In the data rows, 128 means zero.
Each row of this table is followed by its label. One hidden rule gives the labels. It looks at one to three of the table's principal directions, none of them among the few with the most spread.
[132  71  97 149  83 148  93 129 145 121 136 167 108  82 120 115 159 130
 133 125 148 140 100 130  72  72 167 131 116  85 139 121 150  92 117 148
 112 115 150 119 158] 4
[123  94 108 163  83 158 144 156  99  74 131 155  46  51  54 140 128 144
  76 145 147 129 118 191 134 125 127 146 180  77 164 115 188  77 100 155
  78 114 138 144 142] 4
[151 141 118 198 132 160 101 121  95  49 144 144 115  68 100 120 167 220
  85 133 134  96  84 135 138 161  55 182 150 109 153 138 184  82 130 200
 104  94 135 163 147] 4
[140  98  93 104 112 218 122 133 106  91 139 141  32  89  27 165  99 109
  62 169 160 177 112 134 159 159 151 130 154 120 117 121 163  99 178 172
 119  98 160 177 195] 1
[142 135 197 165 151  62 141 123 125 137 108 127 218 106 194  94 137 161
 152 110  74  57 120 170 115 103  99 133 130  91 180 155 142 137  58  79
  89 145 101 117  93] 1
[131  85 163 169 126 104 111 133  91  88 117 150 118  70 104  99 144 151
 103 122 127  89 101 143 107  94 127 145 125  70 170 108 176 119  99 112
 102  95 116 158 142] 3
[119  92 144  27  91 205 191 136 157 201 114 132  78 108  99 212  60  63
  92 186 137 171 148 247 160  84 234  50 187  87 167 189 104 100 117  85
  71 157 130 136 165] 3
[132  96  78 123  74 130 146 147 185 184 110 145 140  96 159 141 119 110
 156 135 130 139 151 204  87  72 173  95 157  75 147 154 143 125  62 111
  79 164 132  86 129] 4
[132 144 144 147 137 144 124 120 115 105 138 125 134 127 129 124 148 164
 115 132 136 115 103 112 130 139 109 146 124 129 142 140 123 108 148 143
 139 111 130 141 123] 4
[126  95  50  75 112 168 153 173 118 137 135  94  67 157  62  95  60  30
 119 167 133 233 113  64 138 146 185 115  95 136  61  70 116 171 211  98
 198 100 187 175 148] 4
[165 152  67 160 143 100  86 109 189 146 133 135 209 133 200 111 156 146
 195 105 105 123 160 110  98 138  81 136 120 142  87 131 145 158  87 155
 107 163 126  89 133] 1
[130  58  61  87  75 217 116 136 158 145 140 150  59  78  81 154 118  93
 107 175 174 204 101 160  99  60 225  96 138  63 127 128 138  92 163 139
 113 105 164 168 202] 4
[163  71 102 157  98 149  98 126 159 116 130 169 137  28 122 119 137 140
 132 144 102 139 100 204  94  78 149 132 156  46 160 144 193  83  77 144
  54 141 154 142 186] 1
[128  46  63  74  55 219 140 144 174 167 135 158  67  50  94 166 101  89
 109 185 146 207 101 232 109  37 240  80 170  40 148 153 144  73 126 132
  73 129 167 160 203] 4
[132 153 146 125 172  97  97 111 122 123 136 105 167 183 150  97 139 120
 157 109 118 137 120  39 125 152 110 142  74 172  89 104  94 163 178 117
 192 119 130 138 119] 1
[104 102 169 115  84 158 136 130 102 118 120 165  49 107  70 187 130 133
  74 121 159 110 131 172 139 127 152 121 161 138 171 155 130  72 112 158
 102 135 121  95 132] 1
[141  94 190  96 123 133 162 132 129 169 101 135 138 111 120 139  79  80
 112 144 103 108 127 176 127 110 182  96 137  98 174 163 135 128  95  69
  94 146 133 116 133] 1
[137 112 111 160 140  53  86 124 150 140 119 132 201 133 192  72 159 130
 190  93 107 110 135  88  75  84 116 132  83 108 108  95 136 176  94 100
 138 129 112 116 119] 3
[104 121 109 127 120 136 127 138 110 118 125 121  77 141  90 121 129 119
 111 129 170 141 122  95 119 128 147 135 113 131 116  95 129 138 166 133
 167  98 134 141 128] 1
[183  46  13 156  76 165  71 138 194 136 126 173 134  31 118 101 127 109
 155 146 116 181 105 163  58  77 165 128 132  45 112 122 212 118  88 161
  73 139 184 131 212] 1
[112 123  91 153  95 169 125 148  91  73 132 143  16 110  27 145 126 135
  70 128 175 145 121 111 141 184 111 165 148 154 118  99 166  96 160 196
 147 107 156 123 137] 1
[133 109 118 187 108  54  87 113 175 126 128 176 181  85 200 126 200 157
 191  80 129  77 184 172  66  57 108 122 147  80 149 118 157 120  10 122
  46 168  75  67 116] 2
[158 124  63  90 125 222 122 129 136 134 137 118  92 138  81 149  89 105
  95 170 148 184 110  87 147 173 143 121 120 152  86 141 132 139 197 168
 156 103 172 159 180] 2
[105 184 179 146 197  75 129 127  61  78 139  75 141 201 120  68 133 138
 127 108 118 118 103  13 162 189  73 174  70 190  94  70  91 169 211 107
 230  85 123 173  80] 1
[126  77  96 125  95 162 120 152 102 114 116 139  61  97  56 113 100 107
  87 142 141 158  87 116 118 129 160 140 115 112 124 107 164 124 162 149
 153  95 171 153 162] 1
[154 168 194 203 169  83  74  89 110  64 150 151 201 125 175 107 202 210
 146  81  99  55 114  81 121 163  33 180 110 163 146 143 132  96 102 166
 116 135 104 102 104] 4
[117  96 139  44 114 163 145 146 108 131 139 124  50 173  61 174  85  24
 102 150 156 206 166  80 156 133 197  78 119 154  96 102  72 141 179  78
 157 129 125 143 145] 4
[142  82 124 183  97  61  99 123 177 152 113 172 207  57 212  96 176 160
 187  97  98  75 134 203  53  28 135 120 137  43 174 141 171 117   9 105
  46 158 103  87 126] 2
[111  96 101 101  88 169 116 132 143 121 137 148  43 106  69 177 134 100
 110 142 181 187 144 156 120  99 185 109 155 103 129 116 125  91 145 142
 119 138 132 133 164] 1
[133 127 124 134 138 146 117 126 108  93 137 131  94 118  86 129 126 126
 105 133 138 138 123 108 143 155 116 144 130 136 116 109 146 121 152 147
 133 113 137 149 147] 3
[138  95 102 119 107 152 114 137 130 119 127 142  84 109  81 137 114  95
 113 137 143 161 131 120 119 129 154 123 130 117 118 113 148 126 136 134
 126 127 146 131 158] 1
[129  81  72  93  86 182 110 133 157 142 129 152  61  93  78 171 114  94
 114 150 161 189 138 165 118  98 187 102 152 100 116 126 145 108 135 153
 106 136 147 136 188] 1
[112  99  52  91  89 167 155 150 162 178 120 119  94 111 120 134  94  95
 132 161 144 179 123 179 119  85 191  99 145  91 114 125 135 136 138 125
 125 124 156 144 153] 3
[ 82 150 116  91 139 120 166 142 118 135 136  90  83 167 108 128 109  91
 131 141 150 171 145 127 158 123 157 117 133 138 100  83  94 145 175 100
 168 118 122 160 110] 1
[ 93 160 159  96 120  95 157 114 162 170 129 136 139 158 181 192 147 123
 159 107 137 106 204 197 145  99 136  86 173 149 142 154  79 113  67 110
  79 186  69  68  90] 3
[132  98  85 150 109 121 114 143 131 121 121 136 112 103 110  99 127 118
 133 125 135 139 120 120 100 114 137 139 119 102 117  98 163 141 122 133
 132 116 146 132 141] 1
[169  98  57 189  93 177  62 125 127  68 140 180  92  67  81 132 165 177
  99 119 150 126 107  99  99 160  80 170 133 127 116 128 198  93 118 228
 102 110 157 114 177] 2
[112 145 193 130 138 120 134 126  77 101 129 126 113 155 110 138 136 151
  95 113 130  99 112  95 152 160 103 143 116 169 147 138 101 114 151 133
 158 113 115 125  99] 2
[130  82  83 102 104 207 134 148 109 100 129 130  24  68  21 150  86 101
  63 181 159 193 101 167 151 127 177 125 160  78 129 108 175 106 174 147
 119  95 164 202 199] 1
[127 129 103 122 139 131 103 121 138 128 140 119 135 139 133 105 134 124
 147 127 121 161 102  95 122 127 133 141 101 143  95 110 119 131 171 147
 165 120 154 147 146] 1
[110  94  53  96  93 173 127 163 113 119 131 116  33 134  43 122  90  78
 100 150 157 218 103  90 134 143 171 132 113 139  80  82 131 136 205 153
 191 101 181 163 159] 1
[143 147 110 152 150  88  95 123 132 111 135 123 165 161 152 102 149 127
 162 100 120 128 150  56 115 155  84 144  96 162  88  99 121 163 129 131
 155 134 120 112 113] 3
[129 136 103  80 115 185 173 147 130 153 120 109  74 141  74 166  65  84
  93 164 136 171 139 154 167 174 154 110 157 148 117 146 126 131 157 132
 135 140 156 130 138] 1
[133 104 101 114  85 153 145 135 172 180 112 143 132 101 148 155 118 126
 135 144 138 132 135 200 100  84 171  98 156  85 157 171 137 113  85 124
  87 153 134  99 138] 1
[109 110  70  84  90 145 159 152 162 186 112 119  92 142 116 144  87  71
 139 143 144 174 152 159 120 110 186  95 139 124 107 123 121 148 128 115
 136 147 148 107 131] 1
[109 131 175 140 136  76 133 113 144 151 121 134 167 126 176 117 149 136
 161 105 114  86 138 165 109  87 139 123 130 113 156 132 121 120  84 100
 105 150 105 100 104] 1
[127 165 127 112 156 160 152 133 105 117 141  91 113 169 101 112  99 117
 109 148 123 153 100  76 165 191 115 149 110 176 100 121 106 135 204 138
 187 108 162 155 117] 2
[110 124 158  97 132  88 136 127 134 162 118 124 138 175 148 130 119  78
 154 107 129 124 162 101 118 114 158 102 105 154 116 114  89 158 121  83
 147 146 109  93 103] 3
[102 153 196 133 168  15 144 128 119 151 109  99 196 177 190  85 131 110
 180  90  92  90 154 111 122 108 117 124  98 137 132  99  94 180  99  49
 155 148  88 111  65] 1
[130 139 192 153 198  28 127 139  79 105 117  76 207 167 161  23 118 112
 161 112  75 111  94  38 122 129 104 154  53 118 118  69 113 202 161  34
 203  94 121 186  86] 1
[132  89 143  39 106 180 189 143 153 185 115 124  93 103  96 187  52  42
 105 185 117 180 156 232 160  91 224  56 181  77 156 164 117 118 108  61
  69 162 132 148 164] 1
[135 133 118 141 139 121 140 153  94 107 126 104 121 154 100  81 101 109
 116 130 114 140 104  58 134 177 107 154  93 154 103  98 132 159 168 117
 184 103 159 142 107] 4
[120 128 107  86 126 143 182 167 108 140 125  88 101 151  94 114  64  73
 111 162 109 182 122 125 165 151 150 114 129 131 106 110 111 158 167  88
 163 120 153 165 115] 4
[122  95  89 109 103 153 122 137 136 133 132 139  82 125  99 139 125  91
 123 138 166 162 143 113 109 103 172 108 124 112 111 103 128 133 140 123
 131 115 132 132 150] 4
[137 152 210 128 169 102 119 101 107 123 122 128 166 159 148 140 139 140
 123 109 121  75 142  96 140 151 103 126 112 159 147 148 106 140 120 107
 129 131  93 114 111] 3
[116 178 102 151 166 132  93 113 104  84 150 100 117 181 117 104 163 168
 128 114 163 140 107  22 138 180  77 172  85 188  76  90 107 145 215 179
 213  86 135 157 120] 1
[ 83 197 133  99 174  54 175 135 130 158 140  68 172 229 193  96 120  91
 189 108 107 138 175  81 161 144 109 118 103 190  72  81  54 189 152  72
 186 143 100 120  52] 3
[161 144  72  94 134 213 114 124 138 126 144 113 111 149  96 152 101 122
 105 163 135 190 108  82 156 186 120 129 121 168  83 151 116 130 201 177
 163 116 169 157 170] 3
[119 124 120 133 128 112 133 133 135 134 123 119 137 113 140 114 130 135
 139 132 125 132 122 155 120  99 137 126 133  95 137 119 136 133 120 112
 124 126 123 147 128] 1
[118 185 106 148 167  78 149 132 135 136 131  84 181 176 181  84 131 138
 171 116 112 114 147  95 137 153  82 144 112 154  94 100 113 177 134 110
 161 128 116 127  78] 2
[133 179 175 103 189  78 120 104 138 163 124  89 217 208 197 107 124 121
 176 109  91 121 133  65 140 151 106 123  80 184 100 137  67 179 159  91
 186 145 114 123  97] 1
[134  43  38  91  46 234 132 156 154 133 144 165  28  46  45 151  91  77
  92 180 138 223  89 197 120  91 215 111 164  77 121 130 168  63 148 172
  90 125 203 152 208] 3
[162  87  74 150 107 123 127 156 144 136 112 131 149  89 128  84 104 103
 141 142 108 144 120 131  91 110 140 126 120  73 125 114 176 159  97 101
 112 124 153 136 142] 4
[ 96 129 165 119 126  78 145 128 132 157 122 125 148 157 170 121 141 114
 157 105 129 104 148 133 113  87 151 110 116 131 140 120  92 137 104  85
 134 140 100  98  88] 2
Here are more rows. What is the label of each one?
[159 172 155 159 167  99 124 102 151 138 126 124 227 127 206 121 146 178
 160 116  83  69 139 151 133 145  66 137 138 133 144 171 136 137  77 130
  87 154 105 107 109]: 3
[128 163 192 174 161  78 117 118  81  73 137 127 160 146 147 112 169 180
 123  96 115  70 129  85 142 159  53 159 115 156 145 122 117 126 116 127
 136 116  90 125  84]: 4
[138 143 159 100 130 167 129 106 140 147 135 140 135 142 134 171 123 132
 116 132 120 121 127 141 149 151 130 117 139 167 137 179 103  96 135 154
 114 150 134 102 137]: 3
[127 181 101 129 166 125 141 133 115 127 134  81 156 183 145  91 112 140
 137 132 111 138 109  64 156 186  82 154  97 182  81 113 108 169 187 142
 195 107 148 150 103]: 3
[ 74 156 177  87 131  74 169 125 135 181 122 112 142 197 181 150 134 101
 161 102 138 106 178 140 136  96 156  91 126 163 132 127  54 144 109  76
 142 155  81  82  66]: 2
[158  88 109 166 106 133  74 124 123  86 131 175 118  77 105 128 156 147
 117 111 128 117 124 117 102 126 103 145 128 113 130 122 176 109  95 169
  91 124 131 117 164]: 3
[175 136 135 151 146 183  90 106 112  92 140 139 144 120 112 131 143 171
  96 137 131 114  87  71 127 176  89 155 107 148 130 162 141 110 165 176
 140 101 148 143 158]: 4
[105 144 208 174 149  20 157 124 121 144 104 123 219 117 226  96 165 178
 165  95 101  24 150 191 105  60 101 120 139  71 196 137 128 147  27  53
  79 138  54 109  59]: 4
[105  92  71  86  81 194 157 145 153 155 144 129  72 101 107 144 112  99
 119 172 155 192 107 182 123  70 208 100 150  83 127 129 117  91 157 129
 119 116 158 158 159]: 4
[112 159 227 103 155 134 148 123  57  99 134 114 111 185 101 150 121 138
  78 122 125 102 111  71 180 182 102 134 108 198 145 149  70 117 179 119
 176 108 110 135  92]: 4
[172 131  35 128 137 181 113 131 151 130 142 111 164 121 149 107 118 141
 135 164 122 167 109  93 125 139 107 127 114 112  85 132 143 161 159 150
 136  99 153 176 165]: 4
[146 141 149 131 123 183 140 122 107  95 139 144  98 101  89 169 120 156
  77 145 121 115 118 160 169 179  96 140 168 147 152 170 144  79 126 174
  91 132 137 128 141]: 2
[123 127 124  88 118 107 174 139 178 212 114 105 196 146 209 123 103  99
 177 145 100 138 143 186 112  65 178  78 133  90 143 162  88 153  91  57
 111 160 118 115 102]: 4
[109  84 143  54 106 170 176 156 105 145 118 120  39 122  43 159  54  39
  80 168 134 186 132 163 164 125 210  90 148 114 132 116 121 125 160  84
 131 126 150 159 154]: 1
[113 154 181 123 129 132 173 124 111 141 112 128 126 128 138 171 123 162
  95 131 136  67 148 191 157 134 113 113 169 128 179 175 123 114  88 121
  88 134  89 110  98]: 2
[148 131 120 120 137 143 109 116 138 138 131 131 158 139 149 134 131 137
 134 129 121 128 124 104 126 135 117 122 114 143 115 148 119 139 135 140
 132 126 128 128 142]: 2
[127 132 163 132 158  95  83 110 109 103 136 128 143 157 129 110 152 129
 140 101 124 129 118  56 123 138 112 144  84 161 108 103 106 140 162 128
 172 118 121 137 131]: 1
[183  94  41 116  89 255  55 107 143  99 156 176  64 101  58 184 141 149
  74 156 178 184  91  66 118 175 129 137 119 163  91 169 150  81 195 252
 133  99 184 132 224]: 4
[102 164 211 167 165   0 134 111 147 161 110 124 244 170 255  92 179 142
 217  57  94  31 193 138  93  77  93 118 111 129 153 113  96 171  23  47
 102 175  45  55  37]: 2
[126 140 141 129 119 124 130 119 153 143 122 137 131 115 137 158 133 142
 136 121 124 121 143 184 130 126 126 125 160 126 149 156 132 103  97 141
  98 166 122  99 126]: 1
[159  79  73 134  92 198  76 127 133 101 137 164  69  92  60 139 131 118
  97 139 158 172  97  90 101 143 149 142 114 127 109 126 164 100 164 190
 136 109 177 132 193]: 1
[ 98  94  77  78  84 135 170 159 162 185 120 113 106 119 141 137  99  81
 147 158 140 186 143 198 116  48 208  77 149  68 129 120 108 140 117  78
 117 138 127 146 131]: 4
[134  91 145 110  98 166 144 135 125 138 113 151  82  86  78 160  97 107
  89 147 132 129 121 187 132 123 168 114 159 101 165 156 156  97 109 130
  89 138 144 121 156]: 1
